One turn moves each row of this set onto another row. After a few examples, where does it send each row asked below?
Z_410: +2.43; +3.50; +2.07; +0.85; +1.84; +4.55; +2.06; +2.48; -1.80; -0.07; +2.53; -0.06; -0.57; -1.63; -2.32
Z_153: -1.23; +2.05; +0.06; +3.08; -1.21; +0.23; +5.59; -0.28; -0.54; -1.69; -0.41; +2.10; +1.61; -0.45; +1.16
Z_598: +3.66; -1.81; +0.99; +1.31; -1.43; -1.71; +0.37; +0.23; -1.69; -2.07; -1.48; +1.11; +2.24; -1.72; +3.49
Z_63: +5.15; -1.97; +0.96; +1.48; +0.12; +1.00; +0.54; +1.61; -2.82; -0.51; -1.20; +0.55; +1.14; -2.29; +3.11
Z_397: -1.98; +3.02; +1.07; +3.04; -2.11; -0.99; +4.40; +1.25; +1.13; -1.07; -0.33; +1.80; +0.70; -1.04; -0.38
Z_169: +0.18; +2.04; -0.21; +2.31; +1.65; +1.77; +2.13; -0.90; -1.92; -2.87; +1.67; -0.51; +4.53; +1.44; -2.19
Z_146: -0.10; +1.20; +0.07; +0.23; +0.34; +1.34; +2.56; -2.09; -3.04; +1.08; +0.51; -0.08; +5.17; +0.82; -1.28
Z_842: +2.96; -1.05; +2.87; -0.63; -1.17; +1.96; -0.47; +0.70; -0.46; -0.91; -1.68; -0.90; -4.39; -3.11; -2.92
Z_97: -1.70; -0.02; +1.02; +1.42; -1.36; -2.48; +2.83; -2.49; +1.06; -0.20; -1.91; +2.13; +2.08; -1.05; +0.58
Z_610: +1.46; +2.39; +4.15; -1.07; +0.68; +0.67; -0.91; +1.36; +1.54; -2.72; +1.48; +0.44; -3.13; -2.62; -2.25
Z_35: -1.36; -2.06; +2.64; +0.04; +0.38; -0.39; +0.56; +0.65; +0.85; +2.17; -3.77; -0.59; -2.02; -2.14; -1.06
Z_918: +4.08; -2.20; +2.06; -0.96; -0.71; -1.29; -2.10; +0.56; -2.23; -2.41; -1.16; -0.59; +1.65; -1.49; +1.98
Z_988: -0.46; -1.14; +1.85; +0.60; -4.11; -1.67; +1.18; -0.25; +0.84; -1.64; -3.44; -0.18; -2.30; -1.97; -1.91
Z_374: +2.86; -2.87; +1.11; +0.92; -0.78; -0.14; +0.02; +2.64; -2.93; +0.42; -3.16; -1.26; +1.23; -1.44; +2.26
Z_252: +1.58; -0.30; +3.31; +0.22; +3.08; +1.05; -1.80; +0.49; +1.64; -3.59; -0.04; -0.71; -2.70; -1.80; -2.43
Z_269: -0.82; +0.52; -0.48; +2.01; -4.56; -0.49; +3.91; -0.92; -1.83; -0.82; -2.10; -0.04; +2.21; -0.06; -1.72
Z_294: -2.61; -1.28; +2.02; +1.93; +0.85; -0.76; +0.30; +1.85; +1.57; -1.44; -3.40; -1.83; -1.48; -0.51; -2.29
Z_395: +5.08; +1.01; +1.70; -1.02; -0.34; +4.06; +0.12; -0.99; -2.98; -1.85; +1.71; -0.46; -0.62; -1.81; -3.27
Z_438: +3.98; +0.92; +1.46; +0.46; +3.01; +4.02; +1.72; -1.64; -1.87; +0.98; +1.96; +1.63; +0.84; -2.17; -0.53
Z_355: +3.23; -1.85; +0.74; -0.23; -0.89; -0.16; -0.61; +1.19; -4.20; -0.88; -1.31; -1.53; +3.76; -0.22; +1.58
Z_101: -0.30; +4.42; +1.10; +0.23; -0.80; +1.00; +2.26; +0.14; -1.91; -2.04; +2.72; -0.07; +3.81; +0.78; -2.41
Z_946: +3.13; +1.17; +1.31; +2.04; +4.24; +4.66; +0.98; +0.77; -1.37; -1.85; +1.89; -0.44; +0.03; -0.97; -2.24
Z_869: -3.84; -0.32; +1.97; -0.03; -1.51; -0.94; +1.79; +1.92; -0.43; -0.70; -3.36; -2.06; -0.60; +0.11; -1.44
Z_307: -2.11; +0.68; -0.03; +4.33; -0.12; -1.12; +3.60; -0.26; +1.16; -2.54; -1.47; +0.93; +2.01; +0.13; -0.44
Z_441: -2.81; +1.29; +2.97; +0.02; -1.26; -0.67; +0.67; +3.31; +0.83; -0.09; -2.02; -1.77; -1.83; -0.91; -2.81
Z_587: +0.69; +0.23; +4.04; -1.41; +0.62; -0.32; -0.62; +0.16; +1.61; -3.70; -0.44; +0.42; -3.90; -2.55; -0.68
Z_333: +2.32; -0.74; +3.88; -2.76; +2.26; +0.99; -2.34; -1.48; +0.04; -0.61; +0.14; -0.21; -1.46; -2.35; -1.99
Z_516: +2.71; +1.14; +2.42; -0.07; +2.90; +5.18; +1.50; +1.98; -2.34; -0.37; +1.00; -0.69; -2.27; -1.89; -1.43
Z_436: +3.11; +1.96; -0.51; +1.73; -2.20; +2.88; +3.70; -1.78; -3.35; -1.46; +1.40; +0.93; +2.64; -0.58; -1.77
Z_291: +1.00; +2.95; +1.05; -0.99; +0.57; +2.27; +1.73; -1.26; -3.34; -3.16; +2.84; -0.45; +3.49; +0.87; -1.57

Z_269 -> Z_395
Z_97 -> Z_438
Z_587 -> Z_153
And these:
Z_410 -> Z_441
Z_169 -> Z_252
Z_918 -> Z_598

